Families of rows that turns and mirrors carry onto each other, the same ones carrying the whole set onto itself: the rest of each named row's family, in list order
4 families of 4 rows
A: [-1.60 -0.72 -1.02 -1.02  3.69  1.28 -4.41 -2.35 -0.14  2.17]
C: [ 2.15 -2.15 -3.42 -2.02 -3.73 -2.02  2.62  0.52  1.72 -0.31]
Y: [-0.52  2.15  4.99 -0.60 -2.53  0.12  4.01 -2.30  0.49  0.62]
E: [ 1.06 -0.31 -4.10  3.35 -0.52 -0.23  0.31  0.77  4.09  1.20]
N: [ 0.20  1.60 -2.91  1.70  2.72  0.13 -4.10 -1.82  2.28 -2.52]
Q: [-2.84  1.52  4.89 -4.73 -0.18 -0.21 -0.67 -1.34 -1.73 -1.97]
M: [ 2.45 -1.41 -3.47  0.87 -2.43 -1.14  1.55  1.78  4.36 -0.84]
F: [-1.94  1.83  5.15 -0.26  4.20  1.00 -1.88 -0.99  0.35 -0.65]
D: [-0.77  0.73  3.18 -2.02 -4.48 -2.86  3.36  1.54 -0.74 -1.80]
K: [ 1.53  1.77 -3.03  1.32 -4.13 -0.74  1.86 -3.19  2.31 -1.20]
R: [-5.09  0.54  3.98 -3.40  0.85  0.59 -2.45 -0.43 -2.07  0.50]
X: [-0.15  1.93  1.87 -0.35 -4.39 -1.67  4.09  1.74  2.50 -2.91]
Z: [-2.45 -0.45  3.88 -1.86 -3.00 -2.66  3.01  1.66 -1.44  1.86]
B: [-0.82 -0.99 -4.38 -2.13  1.35  1.77 -3.79  1.49  3.67 -1.42]
V: [-1.86 -1.42 -2.74 -0.45  2.93  2.33 -4.23 -0.10  2.96  1.53]
L: [-5.35  0.84  2.98 -1.92  2.00  1.04 -3.36  2.72  0.46  0.86]

Same family as A: E, Q, X
Same family as Z: C, B, L

